rotation ticks, each row followed by its count of ticks
The counts run from 0 to 460.
[-0.04  2.01 -1.86 -0.10 -0.94 -0.62  0.46  0.22  1.37  0.01  1.17  0.99
  0.41 -0.98  1.59 -2.21  2.89 -0.38  1.13 -0.71 -1.13 -1.04  2.23 -2.95
 -2.79  0.56 -2.58 -2.58 -0.15 -0.31 -1.39  2.85 -2.45 -0.99 -4.69 -4.32
 -0.09  1.65  3.08 -1.41 -0.56 -5.38 -1.04  1.32  3.21  2.37 -2.14 -1.54
 -1.52  2.11 -2.87 -3.38 -2.32 -2.17 -4.37  1.53  2.99  0.76  0.61 -2.46
  1.39 -0.65  0.15 -2.69 -1.56 -1.76  1.69] -> 127
[-1.14  0.44 -2.40  1.65 -2.57 -1.17 -1.73  2.87  1.04  0.74 -1.14  0.43
  1.03  1.62  2.02 -3.62  4.08 -1.24  3.15 -2.24 -1.42  1.89  1.71 -1.72
  0.87  1.22 -1.28 -1.54  1.29  1.45 -2.20  0.26 -1.66 -0.56 -1.87 -1.56
  0.61  2.58  0.20 -0.67  0.89 -3.77 -1.67  2.83  1.77 -0.38  0.34  0.76
 -3.67  1.39 -3.40 -3.58 -1.19 -2.70 -2.43  1.42  3.25  0.60  2.37 -1.53
 -0.60  0.28  3.07 -4.84 -1.55 -2.27  0.75] -> 263
[-2.10 -0.54 -2.93  1.49  3.83 -2.63 -2.81  2.38  2.29 -1.33 -0.97  1.57
  1.74 -0.91  0.78 -0.86  3.14 -2.26 -0.52 -0.77 -1.95  0.95  1.90 -1.34
 -0.81  1.02 -0.70 -2.21  0.89  0.83 -3.82  0.09 -1.70 -0.94 -4.70 -1.55
  0.09  4.05  0.30 -3.08 -0.05 -2.91 -2.75  1.58  4.08  1.62  1.35 -2.36
 -0.78  0.68 -1.52 -4.38  0.57 -1.38 -2.45 -0.05  1.60  1.94  0.26 -2.70
 -2.57  0.96  0.42 -3.40 -1.65 -0.81 -0.04] -> 438
[-0.44 -0.74 -2.14 -1.09 -2.68 -3.07 -0.94  2.36  0.06 -0.77 -2.77  1.03
  1.21 -1.35  0.46 -0.77  3.60 -1.49  3.18 -1.88 -4.35  0.87 -0.35  0.86
 -0.11  0.24 -1.22  1.00  0.68 -1.05 -3.03  1.52 -2.18 -2.47 -4.47 -4.39
 -1.78 -0.68  1.37  0.60  1.41 -4.45 -2.19 -2.30 -0.79 -0.20 -1.55 -2.36
 -2.30  1.82  1.02 -3.90 -0.77 -1.01 -1.04  0.52  4.41  0.87 -0.24 -1.95
  0.44  0.42 -1.76 -3.43  0.07 -2.49 -0.39] -> 394
[ 1.24  1.94 -1.66 -1.64 -1.03 -0.61 -1.45  3.05  2.51 -0.44 -2.12 -0.13
 -0.33 -1.58  0.83  1.11  3.75 -2.77  0.01 -0.32 -0.19 -0.11  2.61 -1.79
 -0.33  0.85 -1.44 -1.66  0.26 -1.35 -4.34  1.57 -1.80 -3.62 -5.16 -4.08
 -0.33  1.10  1.07 -2.09 -1.76 -1.98 -2.69  0.44  2.49  1.26 -1.45 -1.88
 -1.87  1.14  0.43 -5.16  0.16  0.15 -2.02  1.95  5.12  2.09 -2.36 -2.00
 -1.50 -0.35 -0.72 -0.73 -0.74 -1.63 -0.98] -> 416
[-1.66 -0.38 -3.41 -1.03  1.89 -1.59 -1.39  3.47  3.07 -1.12 -3.28 -0.96
  1.35 -2.25  1.61 -2.62  2.80 -3.16  2.86 -0.11 -1.79 -0.48  2.56 -0.95
  1.37  1.10 -2.16 -1.43  1.56 -0.71 -1.94  1.30 -2.63 -0.40 -3.58 -1.33
 -0.31 -0.34  1.74 -1.89  1.59 -3.62 -2.24 -0.38  0.90  0.53 -0.18 -1.53
 -0.09  2.67 -0.78 -3.57  1.15 -1.15 -2.50 -1.10  1.13  0.76  0.88 -2.38
  1.76  0.42 -2.57 -6.11 -0.33 -1.38  0.90] -> 376
[-1.75  0.14 -2.25  1.41  3.28 -2.80 -2.31  2.79  1.23 -2.46 -0.18  1.92
  0.99 -1.02  1.46  0.74  2.91 -2.45 -0.12 -0.42 -1.91  1.87  2.33 -0.11
 -0.54  1.08 -0.54 -1.49  1.35  0.99 -3.18  1.10 -2.10 -0.40 -5.95 -1.91
  0.61  3.50  1.26 -3.45  0.44 -3.31 -2.98  0.80  4.67  0.70  0.80 -1.52
 -0.44  1.47 -1.18 -4.11  0.43 -0.86 -1.84  0.81  1.54  1.68 -0.47 -1.51
 -1.71  0.77  0.17 -4.80 -2.52 -0.32  0.63] -> 440
[-1.85 -1.15 -1.36  0.53 -2.43 -2.54 -1.62  2.43  0.40  0.15 -3.19  1.36
  0.90  0.45  1.49 -1.37  2.52  0.60  4.19 -0.80 -3.03  0.74 -0.77 -0.42
  1.43  2.33 -1.40 -0.35 -0.59  0.95 -3.39  2.31 -1.96 -4.29 -1.40 -3.75
 -0.65  2.21  0.89  2.44  1.95 -3.70 -0.94 -0.46 -0.35  0.83 -0.75 -0.83
 -3.88  1.09  0.97 -4.09 -1.97 -2.20 -2.47  0.64  4.22  1.56  1.53 -3.50
 -1.07  0.57  0.68 -2.01 -1.23 -2.62 -0.67] -> 253
[-0.31 -0.06 -0.56 -2.75 -0.53  1.29 -0.94  1.45  1.08  0.34  0.15 -0.45
  0.43 -1.45  1.01 -2.30  3.53  0.76  2.35 -2.53  0.07  0.07  1.10  0.43
  0.15  1.73 -1.32 -0.58  1.61 -0.43 -4.36  1.40 -0.24 -3.46 -3.61 -6.23
 -0.89  2.29  2.26  0.57  0.91 -2.72 -1.39  1.16 -0.14  0.40 -1.10 -0.75
 -2.37 -1.07 -2.58 -2.02 -1.15 -0.48 -6.86  1.55  2.77  2.01  1.06 -2.31
 -0.43  0.05 -2.96 -3.10  1.83 -2.76 -1.02] -> 142
[-1.07 -0.92 -2.13  1.41 -0.84 -1.59 -0.32 -0.37  0.03 -0.05  0.82  1.37
  1.09  0.11  2.13 -3.63  4.44 -0.45  2.40 -2.60 -2.30  1.81  1.45 -0.30
 -0.48  0.60 -1.21 -0.31  2.41  0.78 -1.30 -0.67 -2.05  0.56 -4.83 -3.59
 -0.39  3.39  0.90 -0.49  1.55 -4.83 -1.51  1.23  2.27  0.52  0.17 -1.14
 -3.02  0.72 -4.39 -3.46 -1.42 -2.08 -4.10  0.60  1.97  0.41  1.45 -1.65
  0.02  0.38  0.15 -4.04 -0.13 -2.25  0.40] -> 120
[ 0.11  2.73 -1.80  0.57 -2.31  0.46 -0.43  4.28  2.13 -0.26 -1.34  0.60
  0.03  0.34  1.15 -1.54  2.69 -2.08  2.33 -0.50 -0.51  0.24  2.46 -2.50
 -0.56  1.31 -1.77 -2.97  0.00  0.69 -2.28  2.19 -2.86 -1.29 -2.32 -3.32
  0.69  0.73  1.29 -0.58 -0.24 -3.49 -1.70  2.07  2.14  0.45 -1.45  0.38
 -3.14  2.33 -1.51 -2.73 -1.86 -1.99 -3.14  1.93  4.78  0.33  0.85 -1.50
  0.41 -1.08  1.54 -3.84 -3.41 -1.56  2.50] -> 269
[-1.01  1.69 -4.22 -1.28  2.24 -0.89 -4.13  3.89  2.53 -0.13  0.25 -0.18
  2.09 -1.04 -0.85 -1.64  3.43 -3.36  0.45 -3.43 -1.89  2.36  1.25 -0.47
 -0.69 -0.68 -1.21 -2.23  0.92 -0.60 -4.65  0.30 -0.50 -0.96 -3.88 -2.41
 -0.22  0.63  2.45 -2.45 -0.54 -2.53 -2.96  1.91  1.84 -0.93  0.26 -1.83
  0.16  0.35 -1.30 -2.79  0.47 -1.53 -1.38  1.06  2.75  2.82  0.18 -1.13
 -1.11  0.65 -0.09 -5.68  0.33 -1.73  0.94] -> 12
[-0.61  0.26 -3.17  0.96 -0.17 -0.61 -0.31  1.66  1.21  1.51  0.37  0.05
  1.41 -0.26  2.25 -3.25  1.51 -0.82  1.68 -1.00 -3.79  0.96  0.04 -0.21
  1.23  2.41 -1.68 -3.93  1.61  0.54 -2.31  1.70 -3.36 -1.61 -4.94 -3.66
  1.25  1.39  2.32  0.58  0.71 -3.44 -0.44 -2.29  0.72  1.91 -1.02 -2.39
 -0.86  2.30 -0.13 -3.94 -3.10 -4.45 -3.52 -0.96  0.75  2.06  0.10 -1.72
  0.59 -0.06 -0.21 -3.40 -0.37 -3.01  1.80] -> 181
[-2.51 -0.81 -0.88 -0.29  2.21 -0.43 -0.54  2.38  1.46 -3.11 -2.85  0.97
  1.20 -2.94  1.43 -1.65  2.98 -1.02  1.43 -0.08 -1.33 -1.09  2.06 -0.30
 -0.71  2.35  0.11 -1.34  2.14  0.26 -2.78  0.98 -1.95 -0.71 -3.84 -2.96
 -2.02  2.61  0.69 -1.46  1.69 -3.94 -3.81  1.33  1.58  1.14  0.50 -1.79
 -1.70 -0.31 -2.60 -2.14  1.58 -0.42 -5.18 -0.08  2.67  0.05  0.69 -2.29
 -0.47 -0.19 -1.90 -5.95 -1.11 -1.65 -0.69] -> 89
[-1.14  0.37 -3.10  0.57 -0.70 -0.61  0.59  1.04  1.08  0.30  1.20  1.25
  1.23  0.09  1.53 -3.96  3.95 -0.23  1.11 -1.82 -1.79  0.01  2.66 -1.99
 -1.82  0.25 -1.93 -1.59  1.43 -0.08 -0.76  0.91 -2.27  0.59 -4.12 -4.60
  0.57  2.54  1.40 -0.81  0.52 -5.59 -0.60  2.05  2.63  1.55 -0.91 -1.14
 -2.26  1.61 -4.14 -3.35 -1.85 -2.16 -4.43  1.82  2.67 -0.32  1.22 -2.46
  0.97 -0.14  0.05 -2.99 -1.35 -2.03  1.04] -> 124
[ 0.30  1.25 -1.98 -0.21 -0.75 -0.80 -0.46  0.12  1.60  0.54  0.90  0.52
  0.08 -1.01  1.94 -1.73  2.47 -0.65  1.14 -0.91 -0.85 -0.65  2.54 -2.84
 -2.79  0.35 -2.75 -2.53 -0.40 -0.75 -2.00  2.49 -1.85 -1.30 -4.52 -4.64
  0.82  2.27  2.48 -1.16 -0.91 -4.74 -0.61  1.72  3.80  2.48 -1.43 -1.40
 -2.23  2.30 -2.39 -3.74 -2.15 -1.62 -3.98  2.15  2.73  1.07  0.85 -2.97
  0.54 -0.34  0.03 -1.03 -1.24 -2.05  0.83] -> 128
[ 0.09  0.72 -1.74 -2.78 -1.15 -0.14 -2.36  1.77  3.00  0.87 -2.44 -1.77
  1.45 -1.61  0.10 -2.58  3.94 -1.60  3.14 -2.46 -0.36 -0.63  0.56 -1.16
  0.69  1.06 -1.37 -1.06  0.58 -1.54 -3.97  0.21 -0.76 -3.27 -2.73 -2.94
 -2.08 -0.21  1.98 -0.20 -1.08 -1.88 -3.20 -0.07 -0.88  0.01 -0.65 -2.54
 -1.78  0.02 -0.33 -3.77  0.17 -1.70 -3.59 -0.59  3.45  2.66  0.62 -2.23
 -0.66 -0.35 -1.18 -3.30  3.09 -2.45 -1.25] -> 3
[-1.44 -1.13 -0.91  1.22 -3.05 -2.19 -1.51  2.30  0.26  0.35 -3.49  1.11
  0.96  0.41  2.19 -1.23  2.21  0.12  4.38 -0.83 -3.33  1.13 -0.96  0.00
  1.59  2.61 -0.97 -0.83  0.26  1.03 -3.28  1.71 -2.50 -3.84 -1.95 -3.63
 -0.61  2.28  0.23  2.62  1.48 -3.43 -1.85 -0.86 -0.15  1.05 -0.87 -1.25
 -4.15  0.94  0.40 -3.86 -1.54 -2.71 -2.43  0.49  4.32  1.39  1.80 -3.05
 -0.95 -0.02  1.23 -1.73 -0.98 -2.98 -0.38] -> 254
[-1.43 -0.65 -0.18 -0.76  0.95 -2.72 -3.01  3.82  2.06 -0.48 -4.27 -0.26
 -0.13 -1.81  2.15  0.96  0.66 -1.63  4.83  0.77 -0.89 -0.23  1.45 -0.07
  0.19  1.33 -3.20  0.29 -1.25  0.03 -2.87  2.86 -3.05 -3.59 -2.70 -3.48
  0.01  1.79  1.94  1.02  1.57 -3.09 -1.83 -0.54  2.96  1.94 -1.15 -0.65
 -1.98  2.29  0.81 -1.70 -0.36  0.10 -2.86  1.46  2.16  1.85  2.81 -2.99
  1.44 -0.59 -1.78 -3.05 -2.09 -1.14  1.41] -> 307
[-1.85  0.24 -2.65  1.40  1.24 -0.32 -0.75  3.77  2.52 -0.60 -3.07 -0.74
  0.65 -0.55  3.24 -1.90  0.89 -1.75  2.23  1.84 -1.35  0.14  2.36 -1.41
  2.44  4.26 -1.28 -3.95  1.51  1.10 -2.90  2.26 -2.85 -2.20 -2.37 -1.26
  1.71  2.36  0.22 -1.39  1.26 -1.97 -1.89  0.52  2.00  1.86  0.18 -0.63
 -1.31  1.76  0.00 -4.69  0.02 -2.85 -3.40 -0.82  1.39  1.63  0.61 -2.49
 -0.23  0.35  0.71 -4.43 -2.15 -2.03  0.90] -> 236
[-1.48 -0.17 -2.02 -1.06  1.49  0.02 -0.99  3.44  1.64 -1.95 -2.89  1.00
  2.12 -2.26  0.33 -2.06  4.13 -1.37  0.47 -1.61 -2.36 -0.24  0.88  0.75
  0.71  2.56  0.68 -1.43  1.96  0.24 -4.26 -0.47 -1.85 -1.53 -3.44 -3.39
 -2.13  1.94  0.19 -0.89  0.76 -2.86 -4.09  0.18 -0.52  0.69  0.82 -3.14
 -1.42 -1.15 -1.17 -3.07  1.13 -1.74 -4.83 -0.87  3.46  0.23 -0.49 -2.11
 -1.86 -0.16 -1.94 -4.78  0.03 -1.90 -1.34] -> 430
[-1.91 -2.30 -2.68 -1.25  1.36 -2.78 -4.31  2.76  1.99 -1.13 -3.08 -0.98
  1.34 -1.86  1.41 -1.24  1.97 -2.41  3.06 -1.26 -2.08  2.35  1.16  1.22
  0.08  0.67 -1.74  1.00  2.73 -0.57 -4.03 -0.63 -0.41 -1.92 -3.49 -1.79
 -0.54  2.63  0.53 -0.97  1.96 -2.86 -2.94  1.14  2.03 -0.18  1.20 -0.71
 -1.31  1.04 -1.53 -2.81  2.54  0.87 -0.51  1.13  1.89  3.13  1.95 -2.31
  0.02  1.58 -1.46 -4.41  1.74 -1.54 -0.48] -> 369
[ 0.73  0.40  0.20 -1.60 -1.30 -0.90 -1.52 -0.11  0.42 -0.12  1.63 -0.68
 -0.93 -0.53  2.02  0.96  3.70 -0.43  2.83 -2.00  1.61  1.73  2.23  0.08
 -0.33  1.40 -1.90 -0.02  0.66  0.20 -3.81  2.43  0.21 -3.61 -6.23 -5.46
 -0.03  2.52  3.18 -0.82  0.73 -2.11 -1.17  0.71  3.59 -0.09 -1.68  0.16
 -2.07  0.44 -2.29 -2.73 -1.42  0.79 -4.18  3.29  2.65  3.12 -0.16 -1.49
 -0.07  0.60 -1.48 -2.88  1.17 -2.01  0.08] -> 136
[ 0.45 -0.37 -1.12  0.41 -2.67 -2.12 -0.34  0.01  1.41 -0.49 -3.01 -0.51
  0.21 -1.06  2.21 -1.91  4.82 -1.40  2.39 -0.58 -0.33 -0.51  2.51 -2.21
  0.56  1.84 -1.40 -0.21  1.55 -1.07 -2.59 -0.02 -1.85 -2.02 -4.61 -1.58
 -1.07  1.63 -0.09 -2.39 -0.59 -3.18 -3.32  1.19  1.81  0.95 -0.62 -1.31
 -3.26  1.03 -3.02 -6.16  0.74 -0.95 -2.35  0.38  4.33  1.07 -0.34 -2.63
 -0.90  0.29  0.52 -2.48  1.45 -2.14 -1.82] -> 60
[-1.82  0.13 -2.65  0.98  1.31 -2.30 -2.81  3.81  1.59  0.62 -0.29  0.81
 -0.29  1.61  1.60  0.40  2.54 -1.77  2.13 -0.43 -1.13  2.90  2.27 -0.82
  2.80  2.29 -2.13 -1.36 -0.46  2.04 -3.58  3.25 -1.71 -3.89 -3.64 -2.15
  3.00  2.52  1.83 -1.68  1.39 -1.37 -0.05 -0.19  2.97 -0.21 -0.36  0.47
 -1.14  2.08  1.56 -4.63 -2.57 -1.69 -1.96  0.74  1.17  2.48  0.63 -2.13
 -1.70  1.49  0.70 -3.15 -3.09 -1.01  1.52] -> 243
[ 0.19  2.77 -3.32 -1.20 -0.49  2.05 -0.97  4.41  1.98  0.47  0.85 -0.27
  0.73  0.12  0.71 -1.46  2.45 -1.64  0.20 -1.49 -1.48  2.25  1.16 -0.24
  1.07  2.62 -0.73 -4.51  1.48  0.82 -4.43  1.77 -0.76 -2.71 -3.44 -4.70
  1.63  0.54  2.03 -0.63  0.25 -1.65 -1.26  0.68  0.49 -0.48 -1.05 -0.45
 -0.64  0.12  0.10 -2.90 -2.05 -2.56 -3.96  2.10  3.81  2.27 -1.20 -0.72
 -1.26 -0.11 -0.17 -3.86 -1.58 -2.26  0.89] -> 213
[-0.76 -0.09 -2.68 -1.40 -1.01 -3.59 -1.93  2.69  0.25  0.03 -0.97  1.45
  0.43 -0.10  0.32  0.44  4.31 -1.93  2.62 -2.91 -3.83  2.49  0.62  0.90
  1.16 -1.01 -2.33  1.76  0.14 -0.43 -3.12  1.77 -1.61 -2.50 -5.68 -3.86
 -0.15 -0.43  2.27 -0.92  1.50 -3.44 -0.84 -2.19  0.57 -1.53 -1.53 -1.80
 -1.72  2.54  1.51 -4.35 -1.76 -0.18 -0.31  1.85  2.89  1.26 -0.55 -1.28
 -0.18  1.19 -2.08 -3.51 -0.86 -1.93  0.94] -> 390
[-0.39  0.09 -1.33 -2.83 -2.50 -1.14 -1.86  2.61  2.44  0.02 -3.18 -1.54
  0.22 -1.79  0.77 -2.30  2.97 -1.71  5.00 -1.54 -0.10 -0.53  1.82 -1.53
 -0.78  0.23 -2.69  0.68  0.64 -1.84 -2.41  1.31 -0.61 -2.38 -2.18 -3.58
 -1.67 -0.34  2.31  0.31  0.57 -4.05 -1.90  1.65  1.05 -0.04 -1.19  0.29
 -3.30  1.26 -2.03 -2.20  0.33  0.92 -2.87  2.16  4.64  1.53  2.22 -2.49
  2.24 -0.47 -1.70 -3.70  1.16 -2.50  0.43] -> 340
[-1.64  0.45 -2.02  1.54  1.37 -0.91 -1.69  3.16  2.87 -0.67 -2.41 -0.96
  0.15 -0.67  2.81 -1.20  1.08 -1.55  2.15  1.55 -0.84 -0.24  1.89 -1.65
  2.34  4.13 -1.39 -4.17  0.46  1.12 -2.63  2.55 -3.01 -1.92 -2.96 -1.10
  1.78  1.90  1.17 -1.23  1.07 -2.14 -1.66  0.09  2.77  1.77 -0.19 -0.61
 -1.11  2.34  0.21 -4.92 -0.29 -2.68 -2.99 -0.85  1.36  1.90  0.64 -2.73
 -0.44  0.18  0.46 -4.75 -2.64 -1.59  1.23] -> 237
[ 0.27  0.06 -3.16  0.20  0.85 -2.95 -2.53  2.49  1.71  1.15 -1.01 -0.69
  0.85 -0.36  1.43 -0.05  3.33 -3.40  1.96 -1.13 -2.13  2.34  1.90 -0.12
  1.99  0.25 -2.44 -0.68  0.63 -0.48 -3.23  0.54 -2.90 -2.05 -6.19 -1.82
  1.98  0.92  1.46 -2.25 -0.12 -2.07 -1.60 -1.91  3.34  1.01 -0.82 -2.38
 -0.75  3.32  1.45 -6.11 -1.24 -1.38  0.02 -0.07  1.01  2.32 -0.50 -1.69
 -0.19  1.06 -0.78 -2.09 -0.81 -0.81  0.79] -> 384
[-1.46 -0.50 -1.36 -1.22  1.81 -0.55 -1.22  2.36  1.33 -1.86 -1.52 -0.39
 -0.06 -3.26  2.44  0.66 -0.88 -0.73  1.56  1.57 -2.09  0.64  1.03  0.30
 -1.60  2.73 -1.90 -2.65  1.81 -0.33 -3.65  3.69 -1.59 -2.55 -4.49 -5.38
  0.83  2.56  2.25  0.32  1.69 -3.29 -1.12  0.03  2.75  2.42 -0.92 -0.68
 -0.30  1.79  0.07 -1.58 -0.12 -0.12 -3.15  2.37  1.31  3.02  0.73 -2.61
  1.65  0.27 -2.76 -3.49 -1.51 -2.05  0.91] -> 163
[ 0.39  2.06 -1.59 -1.23  0.14  0.17 -0.88  3.38  1.78 -0.40 -0.86  1.55
  1.15 -0.99  0.28  0.75  4.05 -1.14 -0.61 -1.66 -1.19  0.26  1.54 -0.44
 -1.06  0.95 -0.86 -1.97 -0.24 -0.40 -5.02  1.15 -2.23 -2.85 -5.21 -5.48
 -0.52  1.60  1.17 -1.07 -2.02 -2.12 -3.00  0.59  1.84  1.33 -1.09 -3.11
 -1.59 -0.36  0.17 -3.59 -1.30 -1.05 -4.00  1.42  4.65  0.88 -1.96 -1.93
 -2.79 -0.76 -0.89 -0.74 -1.41 -1.54 -0.55] -> 74
[-3.27 -0.84 -2.24  0.61  0.29 -1.05 -2.36  3.58  0.83 -2.37 -1.97 -0.15
  0.65 -1.35  1.51 -1.23  1.27 -0.58  3.19  0.02 -1.77  1.91  0.45  0.56
  1.60  3.63  0.65 -1.78  2.37  1.86 -4.22  2.55  0.07 -2.74 -2.24 -2.64
  0.13  2.50  1.35 -0.24  3.16 -2.70 -2.46  1.97  1.08 -1.06  1.17  0.94
 -1.48  0.24 -1.44 -1.90  1.40 -0.43 -2.45  1.72  2.59  2.86  1.79 -1.54
 -0.72  1.32  0.15 -7.29 -0.68 -2.26 -0.25] -> 228
[-0.36  0.17 -3.82 -0.31  1.39 -2.85 -2.29  2.26  2.50  1.63 -1.83 -0.66
  0.97 -0.05  2.17 -0.45  3.11 -3.55  1.45 -0.81 -2.16  1.73  2.31 -0.77
  1.59 -0.02 -3.08 -0.74  0.27 -0.84 -3.19  0.19 -2.95 -1.95 -5.65 -1.43
  2.04  0.97  1.26 -2.40  0.03 -2.19 -1.74 -1.70  3.17  1.62 -0.76 -2.43
 -0.99  3.11  1.15 -6.55 -0.89 -1.73 -0.99 -0.25  0.78  2.20 -0.61 -2.56
 -0.06  0.89 -1.03 -1.53 -0.58 -1.04  0.60] -> 383
[ 0.27  1.73 -3.13 -0.28 -1.16  1.60 -1.16  2.46  2.10  1.15  1.31 -1.76
  0.19  0.85  1.65 -2.74  3.52 -1.90  1.83 -1.65  0.65  2.16  2.36 -0.43
  2.88  3.22 -1.09 -3.70  2.50  1.09 -4.05  0.95 -0.45 -2.33 -3.83 -2.85
  2.07  1.38  1.64 -1.98 -0.25 -0.73 -1.48  1.63  1.28 -0.87 -0.39  0.49
 -1.38  0.44 -2.12 -4.71 -1.20 -2.24 -3.89  1.21  2.75  2.70 -0.59 -0.68
 -1.27  0.64  1.19 -4.40  0.75 -2.72  0.42] -> 208
